(in the rows, 128 means zero)
Each named move below is a turn or a mirror, shown by a few rows before and after it. Which moves, in which order, take the first row of each later pair to the second? The first pair is answered.
move Q_703:
[125 119 139 153  74 119  91 120 136 111 106 125 173 122] -> [ 65 122 127 129 130 127 113 116 165 136  98 109 131 144]
[121 125 108 114 151 128 113 108 131 136 118 132 112 124] -> [149 124 112 124 127 123  97 114 119 127 124 143 128 115]
[101 125 112 105 164 130 149 147 129 142 145 127  81 153] -> [175 127 126 136  97 115 120 151  94 112 159 146 132 123]
[147 128 127 100 142 103  97 101  97 125 136 120 121 118] -> [137 127 125  96 157 105 103 101 107 128 132 113 108 125]
move Q_88:
[111 175 129  84 143 152 138 142 147 159 142 138  87 117] -> [119 166 126  94 118 159 149 170 138 155 151 145  92 128]
[128 126 163 149 126 140 149 113 156 130  82 115 182 129] -> [170 125 159 155  93 136 137 128 125 114 109 137 180 123]
[114 130 148 120 153 123 137 121 155 144  99 121 141 124] -> [143 124 143 139 109 126 146 162 128 129 121 138 149 133]
move Q_544:
[104 121 127 123 125 132 151 122 128 118 117 127 150 152] -> [122 119 114 120 138 117 125 115  93 114 129 136 138 140]
[191 112 139 101 182 112 164 121 142 120  88 156 113 140] -> [181 114 148 102 177 120 173 123 156 124  82 151 117 143]
[116 127 115 121 165 118 108 132  95 133 131  95 139 154] -> [ 97 131 130 128 152 136 136 145 122 139 121  88 150 162]
move Q_511:
[128 124 125 119 105  93 122 157 139 107 152 141 160 134] -> [136 111 125 120 128  80 106 143 128 108 136 134 162 131]
[149 123 112 145 135 118  77 114  92 116 151 118 138 106] -> [162 143 139 135 143 131  93  90 133 122 120 120 149  89]
[144  87 141 159 102 110 106 127  95 121 117 111 180 146] -> [155 103 166 150 115 121 117 109 129 125  92 110 185 131]
[ 79 113 124 128 137 123 116 101 125 144 144  95 116 143] -> [ 87 121 138 126 142 129 122  96 148 140 127  95 121 135]
Then:
Between the rows of a pair lie 2 to 3 moves.
[117 137  97 109 154 126 109 117 121 132 147 128  80 116] -> [164 135 121 128 118 122  98 107 114 113 136 140 112  94] => Q_511 then Q_703
[124 137 142 137 130 144 140  89 185 116  69  99 120 107] -> [131 153 137 135  95 166 165 133 188 111  94 124 104 120] => Q_544 then Q_511 then Q_88
[113 103 149 142 168 117 157 138 139 144 112 109 122 141] -> [108  96 139 141 155 113 154 152 116 139 131 111 117 155] => Q_511 then Q_511 then Q_511
[ 84 113 158 127  88 128 124 121 129 126 131 142 130 146] -> [112 132 174 119 107 127 123  87 145 123 114 153 128 118] => Q_544 then Q_511 then Q_511
[119 121 150 170  92 120 187 127 143 106 126 113 156 134] -> [116 136 144 136 156 102 144  59 152 117 119 116 123  92] => Q_703 then Q_88 then Q_88
[142 140 154 107 165 123 146  94 139 146  62 112 144 123] -> [172 153 163 123 109 139 160 128 144 131  77 134 160 114] => Q_88 then Q_88 then Q_544
[108 101 112  99 214  94  95  86 125 119  85  91  99 131] -> [146 177 117 105  82 144 118 169 143 101 187 157  69  97] => Q_511 then Q_511 then Q_88
[ 91 166 136  98 154 118 112  98 154 137 119 141 107 113] -> [ 73 166 122 111 118 136 137 153 144 140 144 142 103 140] => Q_511 then Q_544 then Q_88
[151 124 160 121 100 143 192 156 132 119 116 130 140 149] -> [128 139 161  94 171 133 156  87 151 139  98 114 113 115] => Q_703 then Q_88 then Q_88
[ 87 161 120 135 115 159 134 120 180 137 126 132 134 131] -> [121 139  92 143  97 133 118 167 112 121 165 154 128 149] => Q_544 then Q_88 then Q_88
[139 176 142 126 103 142 168 167 164 102 155 169 135 127] -> [104 148 104 102 187  95  92  92 117 112 154 136 110 110] => Q_511 then Q_88
[112 122 151 141 127 119 133 116 157 119  91 117 153 143] -> [149 144 156 129 121 121 125 110 157 111  97 139 148 116] => Q_703 then Q_544 then Q_511
[132 100 112 128 183 107 147 135  96 134 103 119 122 154] -> [145 111 123 130 160 119 173 157 112 128 101 128 132 160] => Q_511 then Q_544 then Q_88
[ 73 135 116 115 146 149 162 136 166 145 138 118 101 153] -> [ 77 115  90 113 156 122 134 139 114 141 153 114  90 160] => Q_511 then Q_544
[113 111 124 116 169 112 129 132 117 146 104 103 120 148] -> [149 129 156 123 147 129 155 144 144 141  85 121 137 136] => Q_88 then Q_511 then Q_511
[ 88 126 101 130 136 120  75  94 102 129 164 114 113 117] -> [ 61 108 100 141 134 126 105 121 104 133 160 104 121 151] => Q_88 then Q_544
